One turn or mirror swaps these rows in pairs. Which row does each one swap with?
magef: [-1.89 -0.19  2.22 -0.16 -1.50  0.73  1.57 -1.91 -1.19 -0.95  0.15  0.25
 -3.73 -0.27 -4.44 -0.91 -1.00  0.06 -3.75  0.38 -0.53  2.69]
gada: [ 0.42  2.51  1.36  2.91  1.35  1.26  0.01 -0.76 -2.61 -3.28  1.54 -0.97
 -3.12 -0.70 -2.80 -1.21 -1.33  1.16 -0.14  3.56 -1.23  1.04]
daza: [-0.28  0.66  2.22  3.14  2.51  2.34  0.27  1.96 -2.57  0.11  1.73 -1.39
 -1.20  0.15 -1.84 -1.72  1.56 -0.86 -3.72  3.93  0.35 -0.02]
Kasuz: [-2.23  1.92  0.70 -0.31  0.37  1.53 -0.08 -1.92 -2.17 -0.51 -1.44  0.26
  0.94  3.12  0.94 -0.31 -1.84  1.09 -5.82  2.69  2.06  0.92]
seg: [ 1.71  0.08  0.41 -0.77  1.82 -0.14 -2.22 -2.88 -3.21 -1.21  0.01 -0.51
 -0.40  1.20 -0.19 -1.80 -0.35  3.87 -2.61 -0.20  1.16  1.30]
tudem: [-0.91  1.81  0.65  1.16  0.18  2.81  0.79  0.10 -3.86  2.51 -2.27  0.62
 -1.27 -0.66 -1.32 -3.62  0.46  4.01 -0.08  2.47  0.50  0.91]
gev: [-3.63  0.74  0.93 -0.55 -0.56  0.85  0.82 -2.66  0.07 -0.51 -1.48  0.62
  1.39  3.12 -3.06 -1.88  0.90  1.54 -2.45  3.60 -0.99  1.27]
Mutob: [-0.15  0.94  2.85 -0.61  0.21  1.36  1.21 -0.94 -0.60  2.10 -0.72  0.09
  0.41 -1.65  0.45 -1.98 -1.31 -0.81 -1.54  4.67  1.14  1.44]
zesir: [-0.77 -0.42 -1.79  0.55  1.15 -1.03  0.79 -1.70 -3.36 -1.60 -1.75  2.65
 -2.16  1.50  0.16  1.14 -0.15  0.75 -0.48  0.82 -1.35  2.22]
Vafi: [-2.18  0.07  0.96  1.03 -0.31  1.50 -2.43 -1.86 -2.31 -0.53 -0.30 -0.92
 -2.02 -1.88  1.41  1.06  0.31  2.48 -1.21  2.86  1.96  0.94]
Todo: [-1.35 -1.71  1.98 -0.72  2.31  1.59  0.94 -0.76  0.60 -1.61 -2.10  1.79
 -1.37  1.07  0.67  0.11 -0.16  1.13 -1.73  3.21 -1.69 -1.18]
tar: [-0.09  1.20 -0.83 -1.93  1.62  0.36  1.62 -1.66 -0.66  1.83 -0.54 -0.42
 -1.32  1.46 -2.65 -1.76  0.60  5.02 -0.63  2.45 -1.51  1.63]
bok: [ 0.28 -1.26 -0.57 -0.98  0.46  1.93  0.85  0.85 -1.30 -0.87  2.51 -1.26
 -3.88  0.35 -2.69  0.47  0.41 -0.09 -3.90  1.90 -1.12 -0.03]
Mutul: [ 1.37  0.37  0.00  0.29  0.26  0.63  1.70 -0.33 -4.75  1.99 -2.66 -1.06
 -0.92 -1.55 -1.46 -1.35  0.53  3.97  0.61  1.10 -0.27  0.53]
peva: [ 1.67  3.30  1.21 -0.42 -1.52 -0.40  2.24  0.15 -3.96  1.73 -2.06 -1.57
  0.95  2.48 -2.50 -1.02  0.33  0.67 -0.82  3.82  0.61  0.06]
Rugun: [-0.65  2.50  2.45  1.25 -0.46  0.11  0.93 -4.21 -0.68  0.10 -3.07 -0.25
 -1.00  1.90 -0.45 -1.56 -0.09  3.67 -2.71  1.71 -2.41  2.84]
toru: [ 1.08  3.03  1.25 -0.05 -1.87  4.19  2.56 -0.16 -1.36  0.44 -0.06 -2.71
  0.39  1.01  0.54 -2.50 -0.63  2.96 -2.01  2.98 -0.63 -0.16]
mitum: [-1.50  2.07  3.30 -0.62  2.17  3.24  2.16 -1.34 -4.42 -1.76  1.37  0.03
 -1.77  0.23 -1.31 -0.63 -2.61  0.27 -1.90  2.23  1.74 -1.47]
gefe: [ 0.66  0.73  0.80 -1.32  0.53 -1.71  2.20 -0.84 -1.87  0.61 -0.68 -0.29
  0.68  1.97  0.29 -1.24  1.50  0.39 -5.19 -1.05 -1.72  0.13]
Gef: [-0.08  0.76  4.23  0.04 -0.59  0.55  1.02 -3.32 -1.26 -1.02 -0.45 -1.66
 -0.15  2.05 -1.64  0.22  1.28  3.34 -4.75  4.85  0.86  0.30]
Petod: [-0.81 -0.70 -1.39  0.20  1.40 -0.95  1.13 -1.31 -3.62 -1.40 -0.88  2.51
 -2.50  1.63  0.51  1.86  0.66  0.88 -0.95  0.98 -1.34  2.36]
neses: [ 0.68  1.20  2.63 -2.36 -0.82  3.35  0.14 -0.44 -5.02 -0.58  2.13  0.70
 -1.63  2.71  0.48  0.16 -2.64  0.56 -1.86  1.55 -0.94  1.62]
Gis: [-1.94  0.66  2.31  0.75  0.47 -0.10  0.29 -2.92  0.18 -1.42  0.05 -0.79
  1.55  2.62 -3.78 -1.73  0.60 -0.17 -2.55  3.88 -2.02  0.28]
zade: [ 1.75  2.10  1.70  0.17  1.38  1.39  0.89 -1.90 -4.30 -0.22  2.02 -1.10
 -0.56 -0.45 -2.30 -1.42  0.11  3.34 -3.37  0.43 -3.97 -1.10]
Mam: [-0.23  1.69 -2.38 -0.01 -0.76  3.05 -0.05 -0.55 -0.91 -0.63 -0.08  1.12
 -0.54  0.68 -0.13  0.01 -0.76  0.12 -1.58  4.86 -2.66  1.80]
Dod: [-0.96  0.73  2.98  2.70  1.80  2.60  0.97  0.69 -3.21 -1.72  2.16 -1.42
 -2.06  0.66 -2.75 -0.81  1.80  0.17 -5.11  2.76 -0.28  0.36]
Vonib: [-2.83  0.36  1.98  2.54  1.17  0.46  3.44  0.76 -1.72 -3.62 -0.11  0.27
 -1.27  0.64 -0.22  1.26 -1.53  1.44 -4.51  2.61  0.75  1.07]
Tor: [ 1.09  0.42  0.52  1.79 -3.03 -1.98 -0.10  1.75 -2.44  0.30  0.12 -0.83
 -1.64  2.75  0.63  1.00 -0.29  1.84 -3.85  3.16 -0.74  2.60]
Zub: [-1.66  2.12  2.65  1.18 -0.98 -1.54  0.48 -1.99 -6.58 -0.70  0.36  0.53
 -3.31  1.26 -1.63 -0.18 -0.94  2.43 -4.10  1.75 -0.60  2.97]
Ras: [ 1.71  0.93  1.99  0.21  0.83  1.01 -0.03 -1.45 -4.38 -2.17 -0.60  0.49
 -2.23 -0.30 -1.82  0.87  0.18 -0.13 -0.97  3.73  2.39 -2.19]
Som: [-1.63  2.23  1.87  1.81 -0.40 -1.26 -0.56  0.25 -2.90  1.98  0.56 -4.81
  0.99  0.47 -1.32 -0.92  0.26  1.89 -2.89  1.36 -0.46  1.78]
Dap: [ 0.17  1.38  3.14  1.12  0.24  1.59  2.15  0.86 -0.17  0.92 -2.37  0.24
 -1.30  2.72  0.59 -1.32 -0.51  0.78 -2.41  3.97 -0.52 -2.51]
Fiz: [ 1.14  1.06  0.40  0.05  0.06  1.53  1.32  0.26 -4.20  1.63 -3.36 -0.43
 -1.05 -0.25 -1.54 -2.27 -0.14  3.96  0.96  1.99  1.21  1.02]
desal: [-0.66  3.52  1.13  0.10  0.60  0.50 -0.49 -2.19 -4.16 -0.41 -0.63  0.17
  1.01  0.80 -2.14 -3.73 -0.63  2.80  0.55  3.18 -1.87  0.62]
naz: [ 1.13  0.35 -0.65  1.85 -2.24 -1.63 -0.72  1.93 -1.95  0.38  0.16 -0.82
 -1.79  2.84  0.15  1.09 -0.01  1.68 -4.19  3.05 -0.74  2.20]
gaf: [ 0.40  0.39  2.75  0.48  1.21  1.45  1.06 -1.02 -5.81 -0.85 -0.36 -0.43
 -2.83  1.94 -2.18 -3.20 -1.10 -0.49  1.18  1.24 -0.87  1.40]
nal: [-1.92  2.10 -0.42 -1.43 -1.96  0.46  2.75 -3.34 -2.73  2.10 -0.77 -0.73
 -2.03  0.25  0.42 -0.61 -0.78  1.02 -0.34  3.27  0.33  2.89]
mazuz: [-0.44  0.54  2.75  2.69  1.59  0.69  2.24  0.57 -5.02  1.66  0.58 -1.21
 -1.59 -1.34 -2.27  0.70 -2.86  1.57 -0.72  1.35  0.22 -0.21]
lat: [ 1.06  2.40  3.02 -0.74  1.43 -0.61 -1.27 -0.98 -0.81 -0.61 -0.38  1.89
 -0.77  2.16 -0.59  0.48 -2.83  3.43 -3.32  2.27 -1.75 -0.70]
veror: [-1.75  0.36 -0.14  1.08 -2.82  1.63 -0.12 -1.50 -4.48 -1.71 -1.76 -1.72
 -1.30  1.54 -4.43  0.24 -1.98  1.68 -1.81  1.60  1.05  1.96]
kupus: [ 0.97  0.46  0.82 -1.32 -0.01 -0.88  1.92 -1.67 -2.13  0.21 -0.04 -0.57
  0.65  1.59  0.86 -0.88  1.62 -0.21 -5.72 -0.66 -1.80 -0.06]
lukur: [ 0.03  3.98  3.35 -0.05  0.74 -0.73 -0.59  0.18 -0.85 -0.35 -0.46  2.06
 -0.85  2.62 -1.59 -0.23 -3.37  2.29 -2.69  2.90 -2.35  0.12]
gon: [-0.73  3.58  2.49 -0.05  0.11 -2.33 -0.45 -0.24 -1.18 -1.94  0.53 -1.24
 -0.35 -0.86  0.40 -2.30  0.53 -0.37 -4.06  2.18  0.51  2.15]
tofo: [-0.72 -0.43  1.04  2.40 -0.79  3.33  0.94 -2.02 -3.32 -2.32  0.26 -2.22
 -2.33  2.35 -0.26  1.38 -1.03 -0.90 -4.13  0.16 -1.16  1.94]
para: [ 1.51 -0.67  1.01  1.59  2.20  0.53  0.71  0.95 -0.86 -0.51  0.01 -1.81
 -0.25 -0.70 -0.96 -0.31  1.38 -1.86 -2.82  4.28  0.27  0.26]
Nuku: [-0.88  0.17 -1.76  0.95  1.00 -1.47  1.03 -1.91 -3.72 -1.04 -1.38  2.28
 -2.14  1.61 -0.10  1.75  0.17  1.26 -0.55  1.00 -1.70  2.37]
Zimir: [-0.32  1.05  1.35  1.75 -1.66  3.08  0.54  1.15 -3.63 -1.17  1.81 -0.55
 -1.05  0.73  0.57  0.72 -0.03  0.14 -3.55  4.27 -1.43 -2.63]
doz: [-2.96 -1.48  2.58  0.51 -1.64  2.13  1.62 -1.78 -4.89 -1.50  1.56 -0.18
 -2.45  1.44 -2.88  0.59  1.29  2.38 -3.24  0.77 -1.48 -0.60]
fik: [-2.11  4.42  3.00 -0.10 -1.13 -0.08  3.35  0.43 -2.69  1.26 -0.73  0.54
 -1.39  1.00 -1.78 -1.78 -1.88  1.07 -1.39  4.90 -0.68  1.21]
davul: [ 1.30  0.35  1.43 -0.95  0.27 -1.42  2.69 -1.06 -2.41  0.60 -0.19 -0.64
  0.42  2.11  0.82 -0.83  1.49  0.30 -5.33 -0.55 -2.09 -0.12]
rad: [ 1.18  0.89  1.26 -1.84 -1.60  1.49 -0.54  0.30 -4.99 -0.22  1.79 -0.03
 -1.25  2.92 -0.29  0.26 -2.77  0.34 -1.86  1.53 -1.55  3.15]
Mufas: [-2.09  2.51  0.17  0.35 -0.55  3.60  1.01 -0.82 -2.49  1.04 -2.96  0.92
 -0.81  0.58 -1.86 -3.20  0.61  4.36 -1.11  2.68  0.26  2.16]
rupe: [-1.99  0.13  1.97 -0.17  1.40  2.74  3.87 -2.74 -0.52  1.29 -0.17 -0.54
 -0.33  3.36 -1.82  1.06 -0.47  3.79 -3.10  2.13  0.25  1.98]
zira: [-1.88  1.70  2.26 -1.01 -0.88  0.34  3.74 -1.39 -3.78 -1.54 -1.20 -0.45
  0.25 -0.06 -0.53 -3.51 -0.86  2.88 -2.56  0.66  0.58  3.84]
fud: [ 1.86 -0.11  2.67  1.91  1.92  0.64  0.72  1.78 -1.78 -1.03  0.51 -1.71
 -1.08 -0.13 -1.76 -0.51  1.42 -1.26 -3.26  4.14  1.02 -0.21]
razur: [ 1.56  0.00  0.88 -0.46  1.86 -0.19 -2.40 -2.80 -3.32 -1.72 -0.30 -0.51
  0.18  1.36 -0.06 -1.61 -1.35  3.43 -2.42 -0.35  1.56  1.06]
pive: [-1.85  2.13 -0.23  0.95  0.42  1.24  1.39  0.47 -5.09 -0.64 -0.32 -1.12
 -1.09  0.94  1.87  1.79 -1.28  4.25 -0.73  0.61  1.62  1.03]
vife: [-2.63  2.17  0.52  2.38  0.59 -0.39  0.80 -0.70  1.17 -0.06 -0.34  1.08
 -0.40 -0.61 -3.49 -0.33  0.32  3.25 -1.74  1.30 -0.24 -0.33]
fuzen: [-2.00 -1.46  1.26  0.20 -3.20  3.13  1.98 -2.21 -4.79 -0.24 -0.10 -0.12
 -2.18  1.39 -1.56  0.63  0.31  3.21 -1.00  1.30 -1.53 -1.04]
Mub: [-1.19 -0.24  1.11 -0.43 -1.36  3.15  2.52 -1.27 -3.51  0.30  3.79 -1.58
 -0.50  0.38 -0.81 -0.70  2.50  1.04 -1.55  1.07  0.61  2.56]
pugi: [-0.57 -0.91  2.36 -1.03 -0.29  0.05  2.72  0.45 -4.79  0.55 -0.36 -1.88
 -1.02  1.85 -2.51 -2.11 -0.36  0.58 -0.72  0.19 -3.84  1.87]
zut: [-1.46  1.76  1.87  1.38  2.30 -0.93  1.69 -2.72 -2.00 -0.15  1.46 -2.28
 -1.92  0.03 -1.87  1.22 -1.46  0.07 -4.22  0.69 -0.16 -2.11]

Vafi pairs with Som
Mufas pairs with Dod
zade pairs with Mam
gev pairs with doz
Kasuz pairs with Zub
nal pairs with zut
Gis pairs with fuzen
para pairs with Mutul
Mub pairs with vife
mazuz pairs with Mutob
veror pairs with Gef
Ras pairs with peva
zesir pairs with davul
daza pairs with tudem
rad pairs with lat
fud pairs with Fiz

